Each path below is one point turned by a fixed rotation once a step. After each direction that follows a path, write how fast that rotation turns it, in degrees each step (0 if it stays still).
Each turn is a multiple of 5 degrees from 10 to 175, or 0.
Each row of a path follows its step; steps can be skipped.
Path 1:
step 0: [-0.60  2.97 -0.79  1.16 -0.20  0.19 -1.22  0.16  1.09  0.39 -1.63 -5.11
  0.97 -0.12 -0.88  0.56  0.91  0.89 -1.84  2.63  0.44  1.55 -1.93  2.57
 -0.28  0.69  0.88  0.12  0.43 -0.06  1.39  0.46 -1.57  1.16  0.71 -0.14
  1.33  0.07]
step 2: [ 0.22  0.85  2.17 -1.58 -0.83 -0.46  0.10  1.45 -1.22  1.35  0.76 -1.39
 -4.07  0.43 -1.34 -2.13 -1.34 -0.34 -0.92 -1.73 -0.13 -2.93 -0.01  3.31
 -1.17 -0.44  1.17  0.41 -1.08  0.11 -0.24  1.95 -1.39 -1.04  1.13  1.40
  0.19 -0.21]
step 3: [ 2.74  1.33  0.33  1.27  1.36  1.02  0.26 -0.37 -0.85 -3.65 -2.38 -0.42
  0.15 -1.01  0.28 -0.33  1.68  0.59 -1.40 -1.66 -2.36 -1.40 -1.73  0.97
  1.07 -2.09  1.72  1.02  0.27 -0.76 -0.79 -2.26  1.42 -0.88  1.90 -0.05
 -1.77 -0.16]
step 4: [-0.12  2.36  0.99 -0.72  2.12  0.97 -2.68 -1.09 -0.58 -0.11  0.02  2.09
 -0.98  0.97  2.05  0.30 -2.48  2.98 -0.24  1.28 -0.80 -0.40  0.54  1.29
  2.13 -1.03  0.15  2.48  1.22  1.23 -0.27  0.11 -1.60  1.89 -2.36  0.31
  1.00 -1.11]
step 5: [-0.65 -1.40  1.12 -0.02  0.15  0.66  2.28 -0.70 -2.36 -1.63 -1.73  0.43
 -0.26 -0.49 -1.59  2.52  1.17 -1.38 -0.27 -1.04 -0.61 -0.38  1.00  2.92
 -0.86  0.31  1.48 -1.10  2.31 -1.19 -0.59  1.41 -0.25  1.91 -3.50 -1.24
  1.86  0.44]
step 7: [ 1.09 -0.64 -0.54  3.42  0.75 -0.51 -0.22 -3.30 -0.62  0.35 -0.90  1.32
 -2.25 -0.01 -1.58  0.55 -3.10 -1.37  0.93  0.48  0.77  1.12 -0.40 -0.83
  1.04  0.61  1.69  1.43  0.65 -2.52 -1.03  2.33  1.06  0.86  1.97  1.56
 -0.39  0.18]
step 8: [-1.26  0.13  1.79  1.30 -1.17 -0.62  0.87  1.31 -1.57  2.52  2.32 -0.32
 -0.45 -1.00 -0.50 -1.97  0.41  0.08 -2.42  0.34 -0.62  0.74 -0.23  1.00
  3.43 -1.26  2.42 -1.76  0.62 -0.95  0.42 -0.56 -0.89  2.46  1.37 -1.33
 -0.02 -2.53]
step 13: [-0.40  0.13 -0.85  2.29  2.89  1.84 -3.07  1.02 -1.92 -0.58 -1.24  0.01
  0.41  0.70  0.47  0.09 -0.15 -0.37  1.77  0.88  0.54  0.41 -1.00  2.04
 -0.92 -1.85  0.78  0.64  0.58 -2.34  1.18  1.05 -3.98  1.46  0.70  0.87
  1.46  0.15]
step 18: [-1.80  1.41  0.94 -1.18 -2.26  0.84  1.53 -1.78  1.14 -1.84  1.32  0.17
  0.20 -2.64 -0.99  2.59 -0.85  1.63  1.07 -0.43  0.59 -0.18 -1.84  3.45
  0.57 -0.01  0.59 -0.86  2.22  0.04 -0.16  2.01 -0.49  0.42  1.72 -0.73
  1.89  1.23]
step 21: [-0.15  0.18  1.19 -0.57  0.86 -0.82 -0.73  0.14 -1.46  1.29 -1.55 -1.04
 -2.52 -0.80  0.64 -0.59  1.08  2.44 -0.14 -1.96  0.94  0.69 -1.20  0.90
  2.29 -4.37  0.27  1.68 -0.15 -2.25 -0.72  1.03  1.20  1.04 -0.81 -2.64
  0.64 -1.34]
Speeds:
[ 0.21  0.31  0.42  0.32  0.04  0.07  0.22 -0.03 -0.01  0.44  0.45  0.62
 -0.09  0.71 -0.14 -0.36 -0.42 -0.47 -0.05  0.31 -0.01 -0.80  0.08  0.24
 -1.13  0.17  0.16 -0.14  0.33 -0.41  0.91 -0.48  0.61  0.22 -0.09 -1.11
  0.28 -0.44]	120
[-0.08  0.74  0.47 -0.40  0.29 -0.19 -0.26  1.01 -0.12 -0.06  0.57  0.23
  0.53 -0.10  0.15 -0.64 -0.21  0.24  0.68  0.51  0.32 -0.55  0.58 -0.81
  0.11 -0.48  0.60 -0.53  0.09 -0.03 -0.13 -0.38 -0.64  0.41  0.08  0.66
  0.29  0.32]	160
[ 0.02 -0.24  0.48 -0.41 -0.14 -0.16 -0.96  0.45 -0.72  0.53 -0.18 -0.78
 -0.42 -0.03  1.01 -0.56 -0.24  0.28 -0.44  1.13  0.30  0.10 -0.11  0.28
 -0.07  0.10 -0.36  0.15 -0.47  0.09  0.34  0.70  0.21 -0.18 -0.33 -0.07
  0.03 -0.41]	170
[ 0.50 -0.53 -0.36  0.05  0.23 -0.87 -0.26  0.01  0.09  0.81 -0.29  0.26
 -0.53 -0.06 -0.19 -0.04 -0.30  0.13 -0.19 -0.47  0.11 -0.81 -0.40 -0.41
 -0.30 -0.37  1.01 -0.32 -0.93  0.11 -0.48  0.10  0.81 -0.26  0.19  0.31
 -0.44  0.40]	80
[-0.27 -0.56 -0.26  1.08  0.11  0.16 -0.24 -0.62 -0.45 -0.25 -0.18  0.00
 -0.14 -0.34  0.12  0.47 -0.16 -0.37 -0.03  0.49 -0.41 -0.28  1.19 -0.87
 -0.12 -0.39  0.12 -0.63  0.10  0.77 -0.20  0.56 -0.12  0.39 -0.25 -0.34
  0.16 -0.47]	40
[-0.36  0.42 -0.14 -0.49  0.93  0.18  0.70 -0.54 -0.15  0.66 -0.45 -0.12
 -0.24 -0.46 -0.04 -0.98  0.55  0.11  0.33  0.12 -0.24  0.51  0.00  0.06
 -0.95 -0.40 -0.23  0.13  0.00  0.78  0.04  0.17 -0.04  0.60  0.63 -0.11
 -0.44  0.24]	35
[-0.25 -0.72 -0.44 -0.67 -1.40 -0.58  0.14 -0.01 -0.53  0.31  0.39 -0.08
 -0.34 -0.45 -0.24 -0.36  0.08  0.34  0.98 -0.24 -0.47 -0.46 -0.02  0.32
  0.12 -0.09 -0.05  0.24  0.63  0.09 -0.33 -0.19  0.09  0.72 -0.42 -0.25
  0.09 -0.33]	110
